Each named turn below is shown by a few rows before and after it. Which turns, in which order, take the first row of each later pair to the second? The first pair is answered.
J_847 (before -> after):
|   5 |   4 |   3 |  27 |   5 |  12 |  -5 |  16 | -10 |  -8 | -31 |  37 |   3 |   7 |  15 | -> |   4 |   5 |   0 |  26 |   9 |  15 |  -6 |  16 | -16 |  -9 | -24 |  38 |  -1 |  11 |  19 |
|  -6 |  -3 |  -6 |   2 |   6 |   8 |  -7 |  -1 | -16 |   1 |  -3 |  12 |   7 |  -2 |  11 | -> |  -4 |  -6 |  -2 |  10 |   2 |   6 |   3 |  -2 |  -7 |   9 | -11 |  11 |  15 |  -8 |   7 |
|   2 |   1 |  -5 |  30 |  24 |  13 |   2 |   2 | -26 |  -5 | -26 |  40 |   7 |  -3 |  15 | -> |   6 |  -1 |   2 |  35 |  16 |   9 |   5 |   3 | -15 |  -4 | -33 |  40 |  10 |  -7 |  11 |
|  -1 |  -9 |  -4 |  -2 |  -1 |   7 |   2 |   5 | -13 |   2 |  -5 |   1 |  -3 |  -1 |   2 | -> |   2 |  -7 |  -3 |   2 |  -2 |   7 |   3 |   1 |  -7 |   6 | -12 |   0 |   0 |   0 |   0 |
J_269 (before -> after):
| -23 | -11 | -14 |  11 |  24 |   9 | -12 | -11 | -23 |  24 |  -6 |  -6 |  26 |  -4 |  -2 | -> | -21 | -10 |  -8 |  18 |  14 |  17 | -22 |  17 |  -8 |  20 |  13 | -12 |  22 | -10 |   1 |
|  16 |  -8 |   4 |   1 |   3 |   8 |   0 |  -2 | -15 | -15 | -17 |  22 |  -5 |  25 |  17 | -> |  12 |  -6 |  -1 |   3 |   9 |  12 |  -4 |   0 | -19 | -13 | -15 |  21 |  -2 |  24 |  18 |
|   9 |  -4 |  -3 |  -6 |  10 |   0 |  -4 |  -9 |  -9 | -10 |   4 |   8 |  -5 |  21 |  12 | -> |   4 |  -3 |  -6 |   0 |  12 |   6 |  -6 |  -5 | -11 |  -3 |   6 |  11 |  -3 |  18 |  14 |
| -31 |  13 |  -3 |  -5 |  15 |   1 | -12 |   4 | -21 |   7 |  23 |  -4 |  -9 | -12 |  -6 | -> | -24 |  14 |   2 |  -3 |   8 |  -1 | -14 |  11 | -10 |   4 |  33 |  -8 | -19 | -15 |  -4 |
J_119 (before -> after):
|  28 |   7 |  10 | -17 | -17 |  -6 |  -1 |   7 |  15 | -25 |  10 |   2 | -16 |   9 |  -1 | -> |  15 |  14 |   8 | -20 | -17 |  -1 |  -8 |  13 |  18 | -16 |  23 | -12 | -11 |   3 |  -7 |
|   7 |  -5 |  -6 | -13 |  10 |   0 |   0 |  -5 |  -6 |  -9 |  -1 |   4 |  -1 |   9 |   7 | -> |   1 |  -1 |  -9 | -13 |  12 |   5 |  -6 |  -1 |  -8 |  -2 |   8 |  -4 |  -1 |   7 |   6 |
|   2 | -10 | -13 |  -9 |  16 |  28 | -13 |   0 |   3 |  26 |  18 |  -8 |  18 |  11 |  15 | -> |  -3 | -14 |  -9 |   0 |  12 |  23 |  -7 |  -5 |   9 |  34 |   4 |  -8 |  24 |   4 |   9 |
Now pairs of rows:
Between the rows of a pair lie 2 to 3 turns.
|  -9 |   3 | -16 |  22 |  18 | -20 |  14 |  14 |  -8 |  -1 | -25 |  16 |   6 | -18 | -12 | -> |  -5 |   7 |  -6 |  26 |   6 | -17 |   9 |  33 |   3 |  -7 | -12 |  11 |  -1 | -23 | -10 | : J_269, J_269
|  -4 |   6 | -19 |  20 |  30 |   9 |  -2 |   6 | -32 |  12 | -14 |  13 |  -6 | -11 |   5 | -> |  13 |   5 |  -1 |  35 |   0 |   6 |   5 |  29 |  12 |  10 |  -8 |   3 |  -4 | -24 |   1 | : J_847, J_269, J_269
| -11 |  15 |   1 |  -7 |   2 |   4 |  -9 |  24 |  -1 |   0 |  22 | -10 |  -7 |  -9 |  12 | -> |   4 |   7 |  11 | -19 |  -9 | -13 |   8 |   8 |   7 | -13 |  16 | -13 | -16 |   2 |   8 | : J_269, J_269
|   4 | -14 |   3 |   5 |  -8 |  -6 |  13 | -10 |  -7 | -24 | -31 |  24 |  -7 |   2 |  13 | -> |  -5 | -11 |  -8 |   1 |   5 |   4 |   3 |  -7 | -25 | -23 | -25 |  27 |  -9 |   0 |  18 | : J_847, J_269
|   3 |   2 | -13 |   6 |  11 | -10 |  11 | -11 | -15 | -22 | -26 |  30 | -14 |  16 |   0 | -> |  -9 |  14 | -20 |  10 |  17 |   9 | -15 |  20 | -20 | -18 |   5 |  21 | -18 |   7 |   7 | : J_269, J_119, J_269
|  10 |  11 |   3 |   5 |   7 |   6 | -23 |  23 |   5 |  -5 |   5 |  -2 | -18 |  31 |   9 | -> |  14 |  -4 |   9 |  20 |  -4 |   5 |  -3 |  12 |  30 |  22 | -16 |  -6 |   9 |  18 |   1 | : J_847, J_847, J_847
|   7 |   8 | -10 |   2 |   7 |   7 |   1 |  20 |  -2 |  22 |   0 | -18 |   2 |  -9 |   0 | -> |  25 |   2 |  -4 |   5 |  10 |  -3 |  10 |   8 |  -3 |   1 | -17 |   5 |  -3 |   8 |  12 | : J_119, J_119, J_119
| -10 |  -9 | -18 |   7 |  15 |  11 |  -5 | -24 | -17 |  -5 |   0 |  12 |  -6 |  15 |  10 | -> |  -9 |  -2 | -18 |  23 |   9 |  23 | -20 |   6 |   0 |  -6 |  15 |   6 |  -6 |   6 |  14 | : J_269, J_269
|   7 |   6 |  -1 |  -2 |  -1 |   6 | -14 |   4 |   1 | -11 |  18 |   3 |  -4 |  14 |  14 | -> |  -3 |   0 |   5 |  16 |  -9 |  -1 |   5 |  -5 |  16 |  15 |  -6 |   1 |  14 | -10 |  -5 | : J_119, J_119, J_119
|  -1 |  -9 | -11 |   0 |   2 |  -7 |  13 | -20 |  -5 |  20 | -21 |   2 |   8 |  -8 | -11 | -> |   4 |  -1 | -13 | -24 |   9 |   5 |  -9 |  -9 | -22 |  -4 |  13 |  -1 | -11 |  11 |   8 | : J_119, J_119, J_119
|  -1 |  -8 |   6 | -10 |  -4 | -13 |  10 | -18 |   5 |  15 |  -6 |  -4 |   3 |  -1 | -10 | -> | -9 | -6 | -5 | -1 |  7 |  1 |  1 | -7 | -7 | 24 | -6 | -2 |  9 | -8 | -8 | : J_269, J_269
| -11 |   7 | -13 |  -7 |  19 |  -2 | -14 |   6 | -35 | -21 |   7 |   4 | -14 |   9 |   0 | -> | -13 |   0 |   2 |  20 |  -5 |  -4 |   8 |   4 |  12 |  22 | -12 | -10 |  18 | -21 | -23 | : J_119, J_847, J_847
|   1 |  -1 |   4 |  10 |   4 |  -3 |  14 | -12 |  11 |  -2 | -11 |  10 |  17 |  11 | -15 | -> |   1 |   4 |  -1 |  -7 |   6 |   7 |  -9 |   0 |   1 |  -7 |  24 | -10 |   6 |  20 |  -3 | : J_119, J_119, J_119
|  11 | -15 |   5 |   5 |  -7 |   6 |   7 | -12 |  13 |  -9 | -10 |   9 |  -4 |   5 |  -2 | -> |   4 | -17 |  -3 |   8 |   6 |  13 |   2 | -14 |   0 |  -3 | -15 |  13 |   2 |   2 |  -3 | : J_269, J_269
|   1 |   3 | -17 |  -9 |  12 |  -2 |  -3 |   0 | -18 | -10 |  -1 |  10 |   2 |  18 |  -1 | -> |   0 |   9 | -18 |  -1 |   8 |   5 | -13 |  17 | -11 | -12 |   6 |   2 |   0 |  10 |   3 | : J_269, J_269
|   4 |   8 |  -6 |  -8 |   1 |  -3 |   0 |  -2 | -17 | -24 |  -9 |  19 |   3 |   3 |  10 | -> |   7 |   2 |   0 |   6 |  -6 |  -7 |  13 |  -3 |   1 | -12 | -17 |  17 |  14 |  -2 |   6 | : J_847, J_847, J_847
|  -9 |   5 |   2 |  -4 |  10 |   2 |   4 | -26 | -21 |  -1 | -22 |  11 |   5 |  -1 | -14 | -> |   3 |   7 |   6 | -13 |   8 |   3 |  -7 | -13 | -20 | -27 |  -1 |  14 | -13 |  15 |   1 | : J_847, J_119, J_119
|   2 | -10 | -10 |  10 |  13 |   2 |   0 | -25 |  -5 |  12 | -19 |   9 |  15 |   7 |  10 | -> |  13 | -12 |  -4 |  17 |   4 |  -2 |   3 | -24 |   6 |   6 | -21 |  14 |  13 |   9 |  14 | : J_119, J_847
|  26 | -22 |  -6 |  29 |  14 |  20 | -12 |   7 |   9 | -10 | -19 |  40 |  12 |  26 |  37 | -> |  17 | -10 |   3 |   3 |  -4 |  25 | -36 |  33 |  31 |  -6 |  37 |  -8 |  -3 |  22 |  30 | : J_119, J_119, J_269
| -18 |  14 | -10 |   4 |   7 |   0 |  -9 |   5 |  -4 |  -5 |  13 | -11 |  -3 |   2 |   1 | -> |  -7 |  10 |   0 |  -7 |  -6 | -13 |  -2 |  -8 |   7 | -15 |   9 | -11 | -12 |   8 |  -2 | : J_269, J_269, J_269
|   8 |   4 |  11 |  -1 | -11 | -10 |   6 |   8 |  12 | -12 |   0 |  -2 | -15 |  -5 | -13 | -> |  -6 |   8 |   2 |  -4 |  -5 |  -6 |   2 |   6 |  -1 |   6 |   2 |  -9 |  -7 | -14 | -22 | : J_847, J_119, J_119
